The same turns and mirrors carry the whole set onto itself and the rows of a family onto each other. Which other rows belong to the same family as each row named below? List them in the order they appear above.
These 40 rows form 5 families of 8 rows each.
laza: [ -4  56  -9   2 -10 -19 -16  -5  -5 -25   9 -39 -20   8   1  11   6  -5
 -10  -2 -25  -1  -5 -16 -32  -7 -19   1]
Dem: [  1 -11 -15   9 -21 -28  34   8 -14 -23  -1 -19 -25  21  -9  13   1   4
 -12 -21 -32  10  -1 -37 -21   2 -27  -5]
rolu: [-27 -23  15  25  18  -9  37  -4   9   7  -6   6 -20  26  20  18  21 -36
 -26 -15 -11   8 -22 -15 -13  15 -26  10]
Dera: [  2  24 -13   2   7  27   1   9  11 -21   3   4 -21  -1  12  -3  22 -14
 -33 -31 -35  20 -18 -19 -19  30   2  10]
bukil: [-35  12  31  23  13 -37  14   3 -16 -11 -14 -14 -11  -2   7  11  24 -27
 -16 -14  -6 -10  24 -11 -33   9 -50  10]
lovab: [-21  29   4   9  35   5 -17  -1   4 -24  -1  -2 -22  -8  20  20  16 -36
 -38  17 -13  -1   7  -2   5  16 -23  28]
Fom: [ -5  37 -26   7  -3 -10 -24 -10   8 -33   9 -41 -14  -6  -8  16  -8  -5
 -21 -10 -39  -4  -4 -10 -29  12 -12   0]
toz: [-24 -14  16  20  21 -15  33  16  -5   2  -8  20 -26  20  15  17  33 -30
 -26 -14   8  16   7 -19 -14  13 -25  10]
makem: [-28  -2 -21   9   4 -35 -10   7   0 -14  19   1  -1  -2 -10  13  10 -55
 -38 -31 -17   6  -4 -21 -11  -2 -14 -22]
tif: [ -1  45 -24   1   0 -17 -27  10  -6 -36   6 -25 -20 -10 -15  14   6   1
 -23  -9 -19   3  23 -13 -29  10 -12  -2]
Sof: [-36  11 -17   4  15 -44  -4   9   4 -21   0  13   2  21  -6  12  -3 -28
 -31 -39 -15   3 -22  -6 -29  24 -21 -12]
lukor: [ -9  -6 -14  18 -17 -32  28   6   0  -6   1 -17 -18  24 -15  13  10  -1
 -10 -40 -17  13  -5 -26 -47   8 -16 -19]
bedo: [-21   8  22  11  28 -44  16   5 -13 -19 -12 -25  -8  -6   3  19  17 -21
 -14 -11   8  -2  35 -10 -27  17 -29  -6]
desu: [-10  32 -30  16   5 -28  -9  -7   8 -27  -2 -36 -11  -5  -9  -3   2 -15
 -13  -5 -25 -25   5  -1 -27  -7  -1  10]
rorar: [-31  13  14  28  21 -33   5   7 -28 -15  -9 -21 -38   1 -11  29   2 -29
  -8  -4   7   1   3 -11 -36   0 -45  -3]
feke: [-29  18 -17  -2  -6 -46  -5  -9  -1 -21   1   7  -4   0 -24   4   8 -34
 -42 -36 -13   6  -9 -29  -8  13 -14   4]
povet: [-31  33   5  17  37   1 -24  -3  16  -8   2   0 -15  -6  15  19  24 -40
 -36  -2   1   2   2   8 -20  24 -12  15]
pagak: [  2   9 -24  -3  -3   5   6  -1  31 -13   8   1  -1  14  17   3  25  -6
 -39 -20 -38  11  -3 -16  -5  26   7  13]
kat: [ -7  -6 -15  37 -25 -29  22   5   5 -23   8  -9 -31  10   2  15  29  -1
 -11 -17 -20  -2   3 -23 -49  16 -26 -25]
Nufa: [-19  -9  20  10  13   0  19  12  -6  -3   3  16 -27  19  14  36  26 -21
 -36 -17  -6  36  -3 -28 -15  31 -38   0]
Tati: [-22  28   6  -9  42   1 -11   0  -1  -7  -8  -9  -8   4   4  17  -2 -34
 -37  -6 -11  13  -1  -4   7   9 -12  34]
Zom: [ -7  15 -32  15 -11  17  -5   0  16 -11  12   5 -32  21   3  14  10 -14
 -35 -13 -39  14 -34 -19 -15   8  -9  16]
bigeg: [-25 -33  -1  25  27  -9  27  10   8  -4  -8  19 -19   7   4  22  19 -31
 -40 -21  -6  13   6 -13  -9  31 -19   9]
Pobik: [-33   7 -30  -1  20 -40  19  17   1 -20  11   3  -5   9 -16   6   6 -40
 -15 -39 -23   7 -15 -15 -27  15 -28  -8]
fuzar: [  6   1 -10  30 -14 -30  26   7   6 -15   2 -11 -35  40   3   6  -2   1
 -19 -33 -22   6   4 -35 -34  19 -10  -5]
karos: [ -1  24  11  16  14   9  20  -2   1 -15 -20 -20 -38  16  15  21  18  20
 -10   8 -14   6   6  -6 -31  27 -24  31]
Nobo: [  4  16  21  27  -2  12  -8 -11   1 -11 -11 -24 -34   5  22  26  21   5
 -34  16  -6   6  17 -13 -16   9 -10  17]
Fako: [  5  10 -23  13   3  14  11 -12   5 -18   6  15 -13  14  13  14  31  -8
 -42 -22 -35  26 -24 -16 -12  23  -1   7]
subi: [  7  13   7  23   4  17  14  -6  -1  -8   0 -33 -42  -7  12  21  29  -7
 -19  15 -16   9  23 -23 -15   0 -17  22]
mivi: [-35  22   1  -4  32   3 -16  -2  -1 -16  -2  -9  -5 -26   3  27  28 -35
 -30  10 -10   7  -2   6  -9   6 -28  15]
bigaz: [-31  18 -21  -5  17 -31  -4  -1  -1 -10  17   8   6  11 -11  17   3 -40
 -34 -36  -3  -5 -12 -22   1  15 -23  -9]
fumak: [  6  11 -41   3   4   9  -5   2  20 -19  14  -5 -29  16  -1  22   3  -8
 -32 -10 -24  21 -23 -16  -8  15  12  -1]
rebu: [-24 -20   9  -4   5   2  28   1   1 -12   8  18 -19  29  21  30  29 -17
 -33 -18  -8  32  -2  -5 -22  15 -27   9]
luzi: [-30  -1   3  25  11 -54  10  -4  -8  -9  -3 -23 -18  16  -7  37   5 -19
 -17   8   4  -8  20  -9 -23  -6 -40   0]
begof: [  1   5   8  27  23  18  15  14   5  -9  -2 -27 -37  15  30  29  18  -1
  -6  12 -17   6  11   1 -36  13 -24   5]
Didif: [ -3  42 -19  31  13 -28 -18   4   2 -18  -7 -38 -20 -15 -16   4  -3 -19
 -15  -6 -23 -20   5 -23 -21  11 -11   0]
Buf: [ -8 -12  -8  24 -16 -24  13  -2   5 -15  -3 -11 -46  13 -22  19  24  14
  -6 -18 -32   1   6 -20 -41  18 -25  -9]
nuvo: [  4   5  11  31   1   3  15   6   4 -20 -18 -28 -45   4  16  17  23   5
 -15  13 -28  17  14  -5 -43  10 -15  19]
fufa: [-20  35  -1   3  33  -2  -1   6  -2 -16   3  -8   6   0  28  14   2 -49
 -43  -5   1  11  -5  -9  -1   7 -12  18]
Zes: [-34  12  12  14  15 -42  -1  16  -1 -12  -6 -36 -26  -1  -8  18  -4 -29
  -6  -1   3 -15  26 -12 -31   2 -36   3]

Same family as Buf: bukil, Pobik, Nobo, fumak, rebu, Didif, fufa
Same family as pagak: Dem, rolu, makem, tif, rorar, povet, karos
Same family as Zom: Sof, bedo, desu, kat, Nufa, Tati, subi
Same family as lukor: lovab, Fom, toz, Fako, bigaz, nuvo, Zes

The same turns and mirrors carry the whole set onto itself and the rows of a family onto each other. Which other rows belong to the same family as each row named below? List them in the order they appear above.
These 28 rows form 7 families of 4 rows each.
pami: [-17  -3   5  -4  15  13  20 -19 -13  12  20  -3  -9   1 -35   1  12  16
  14  -4  17  13 -31  18]
mipo: [-20   1  -9  10  16  17  20 -16  -9  23  20  -1  -5  -1 -35  12  23  19
   5  -7  14  -1  -7  18]
Saru: [ -5  -8  35 -25 -29   2  10 -10   4 -10  22  -7  17  -3 -28  -1  22  -3
  13  -8   2 -24   5  10]
Dulag: [-22   0   0   2  15  14  26 -33 -11  12   6  -6  -8  -9 -38   0  19  16
   2  -3  29  -4 -15  13]
nepud: [-20   6  -3   1   7   6  20 -28  -4  21  14  -1  -9  -4 -28  11  28   7
  10  -3  35 -14 -20  14]
Fug: [-15  10   0  -5  26   3  28 -20 -14  24   4   2  -8   4 -28  -4  21  14
   3 -10  26  -9  -8  19]
kigin: [ -1 -20  24 -18 -15   7   7 -29  11   1  13 -11  -3 -14 -11 -14  33   4
  -7 -22  -9 -13  24   5]
Mosu: [-10 -10  19 -14 -30   9   7  -1   4   0  27  -4  16  -5 -15   2  21  -7
  -1 -19  -9 -21  27   9]
kulud: [  6 -11 -17   2  -1  10   8  -5  -4   9 -31  14  -3  -1   7  24 -10   9
  -1   7  12  13 -43   1]
vekud: [-12   7  -9   1  -2   4   9   2  -2  15 -35  12   3  -1   8  15 -18  11
  -7  19   3  15 -28  -4]
palip: [ -6 -14  25 -12 -24   9  11 -17   9  -8  21 -20  13   0 -24 -12  22  -9
   2 -18  -5 -23  18  -5]
Makin: [ -6  12  -1  -7  13   9  20 -27  -6  33   3  15 -16  -6 -32  -4  15  16
  -6   3  31  -7  -4  11]
notop: [ 26 -10 -11  -6  -5  -1 -30  -6  13 -12 -11 -25  26  -6   5  -5   0 -19
   9  -3 -19   0   2   4]
tovit: [ 32   6  -2 -18  -3  -2 -14   8   8 -13 -16  -6  21   3  12 -12  -1 -28
   2   2 -21  -9  -5  11]
dal: [ 12   1 -10  -3   8   7   7  -1   5   8 -41   9  -5   3   6  21  -7  21
  -4  21   8  -1 -34   4]
buvab: [  0  -8  24  -3 -24   0  11 -13  17  -6  24  -2  11  -4 -12  -9  37  -8
  -3 -13  -4 -23  19  -9]
Kenir: [ -3 -19  29 -14 -26   2   7 -11  10  -2   9 -16  -1   6 -10  -7  30   1
  -6 -19  -8 -28  21   8]
zib: [ 37 -10  19  -1   5  11 -18   6  14 -16 -13   1  31  -6  -8  -6   9 -24
   0  21  -8 -14   1   1]
dob: [ -5  -6  31  -4 -20  -5  15 -20   8   4  27 -15  12   4  -6 -15  23  -7
  -5 -16 -17 -13  14   5]
Figo: [  6   7 -19   1  -8   3  -6  -5   0  17 -29  13  10   9  -2  16 -24  14
   0  19   9   5 -27 -10]
busi: [ 40  -6  -7  -1  -2   4 -14  13   9 -14 -12  -4  19 -10  11  -9   5 -32
  -4   0  -9   4  -1   1]
zod: [ 34 -11  -4  -7  -2   5 -17   7  18 -18 -11  -5  22   1  -5  -9 -10 -32
  -1  10 -13  -5   2   0]
Seve: [  3  -7   6   6   7  31  -3   5  -5   4 -26   5  -5  -6   7   6 -13   6
  -9  24  10  21 -34  -7]
Vodub: [ 30 -10  -9  -1   6  10 -21  10   8 -12 -13  10  30  -4  -1   4   6 -24
  -3   8 -22 -10   8  14]
nev: [ -8  -2 -18   4   0  30  -4   7  -7   8 -32  13  -3  -9   6  25  -6  15
 -10  17   8   7 -23   2]
Degi: [-16   8   9   9  13   6  24 -24  -3  28   9 -18 -15  -6 -21   6  21  19
  -3   5  30  -7 -12  19]
Sen: [  1  -7 -13  -2   3  15   6  -6   0   0 -36  17  -4  -6  -2  13 -21   9
 -10  24  15  13 -32   1]
feku: [ 27  -6  -7   4   2  -5 -23   6  19  -7 -15 -18  19  -1   0  -4   4 -30
  -1  15 -21  -1   2  14]

Same family as Dulag: palip, zod, Sen
Same family as Mosu: mipo, Vodub, nev
Same family as busi: nepud, kulud, buvab
Same family as dal: tovit, dob, Degi

The same turns and mirrors carry the whole set onto itself and the rows of a family onto each other. Which other rows belong to the same family as each row named below? List them in the order they appear above.
These 28 rows form 7 families of 4 rows each.
ruze: [  3   7  15  -1  20 -35 -25   3 -13  14  10  -4  13  18  21   4  -9   1
 -18  25  12 -23  10  16  14 -10   8]
nifat: [-10 -10   8  22  -3  28 -14   7 -11   4  21  -8  -9   6   3  -6 -37  13
  25  27 -13   4  -9 -13  -7  13  17]
Kod: [  0  -7 -34   2  28 -15  26 -26  -7  -5  -6   9  19   6  38  -4 -37 -12
   3  -9   0 -20  32  -5  14  19  -3]
Fuluf: [ -5   6  11   1  15 -34 -32  -6  -3  22   9  -5  13   7   9  10 -13   0
 -15  26   6 -31   7  15   5  -6  11]
bokad: [  5 -15  16  22   0  26  -4  16 -21  -7  19  -6  -5   4   6  -1 -29  22
  26  26  -6   3  -1  -8  -5  19  10]
gim: [ -6 -19  -9 -14  26   9  26   5   2 -12 -18 -35 -24  17  -6  14 -34 -22
  -2  29  -6  -2  12 -25   2  12 -24]
mibu: [ 12   6  10  -2  16 -34 -29  -2   1  11   5  -2  10  16  17   3 -17 -10
 -14  22  13 -34  11  13  17 -15  11]
gilos: [ -8 -32  -6  -3  27   9  25  -1   1 -11 -18 -34 -15  30  -8  10 -37 -25
   1  22  -8   4  20 -21   3   3 -17]
nipen: [ -8  -3 -37  10  34 -14  16 -23   0   6  -7  12  22  12  33  -7 -36 -20
  -2 -13   6 -18  24 -11  12  21  -1]
bele: [ -1  -3 -40   7  38  -3  22 -20  -3  -1  -8  20  14   9  29  -3 -43 -15
   1  -2   7 -27  19 -17  15  23  -9]
Gozil: [ -5 -23  -1  -8  24  12  24   2   9 -16 -20 -35 -29  19  -4   3 -28 -28
   0  14  -7   4  10 -23  -1  12 -18]
bolib: [  1   1 -37  -3  34 -11  20 -23  -4   0  -4  12  15   0  37   5 -32 -14
   5  -6  14 -24  25   1   6  26  -8]
Gigef: [-12 -19  -3  -8  27   6  23  -2  12 -12 -15 -33 -24  22  -4   5 -40 -30
   2  22  -4  11  14 -27   6   7 -22]
Peb: [ -6 -23  -3  -9  20   2  34   9   3 -11 -12 -33 -26  20  -1   0 -38 -20
  -3  27  -3   6  14 -21   3  10 -28]
sok: [  3 -11 -43   0  38 -11  15 -19  -6   4  -8  12  17   8  35  -5 -35 -12
  -8 -10   4 -15  21 -12  13  21 -10]
basor: [  0  -7 -40   1  36  -5  21 -26   0   4  -6  10  15  12  36  -5 -29 -11
   0  -4   7 -28  29  -4  12  22  -3]
kifu: [  0  14  13  -6  11 -43 -18   2  -9  12   9  -4   9   7  19   3 -15   1
 -16  22   9 -22   2  17  13  -7   8]
saka: [ -4   0  11  21   5  26 -19  11 -21   1  16   5  -2  11   2  -7 -29  16
  30  27  -2   4 -12  -6  -2  15  10]
dad: [-12  -4  16  20   3  23 -15   5 -24  -4  21  -5 -13   4   8  -4 -29  14
  22  30  -7   3  -7 -14 -13  15  13]
pagi: [ -1 -17  -3  -2  24  10  15  12   3 -14 -16 -37 -23  20 -13   9 -38 -33
   7  22  -4  -1  14 -23   0   4 -22]
mub: [ -1   8  18   5  16 -36 -31   5  -3  18  10  -3  13  12  18   4 -24  -1
 -21  19   5 -26   1  11  15 -10   9]
fomo: [-11  -2 -40   5  41 -13  22 -30  -7   4 -12  11  24  11  25   3 -34  -9
  -1  -7   3 -21  18  -5  15  14  -1]
putul: [ -6  -9  12  18  -9  21 -12  10 -16   4  21  -7  -8  -2   4  -6 -27  16
  28  24 -13   2  -2  -3 -13  26   8]
Pakan: [  2  12  10   4  21 -33 -29   2  -5  14  13 -11   9   7  23  -3 -19   5
 -18  16   7 -30  11  16  13 -17   7]
tep: [ -8  -4  11  21   1  28 -11  13 -24  -3  13 -11  -4   5   1  -1 -24  18
  28  23 -13  -2  -6  -6  -9  18  14]
Kima: [  1 -16 -10 -12  21   6  32   6   0 -22 -18 -37 -20  14  -2  13 -36 -21
   5  23   3   5  10 -21   2   1 -21]
difu: [  9   7  16   2  15 -34 -17  12  -7  15  18  -3   6  10  19   2  -9  -2
 -18  23  18 -29   7  20   7  -4   6]
Lat: [-15 -15  13  23   3  30  -9   6 -13   9  15  -3  -7  13  -4  -6 -26  20
  21  32  -8   0  -7  -6 -12  19   8]

Same family as tep: ruze, gim, basor
Same family as Gigef: nifat, nipen, mub
Same family as gilos: Fuluf, fomo, Lat
Same family as Kod: Peb, kifu, putul
Same family as pagi: mibu, bele, saka

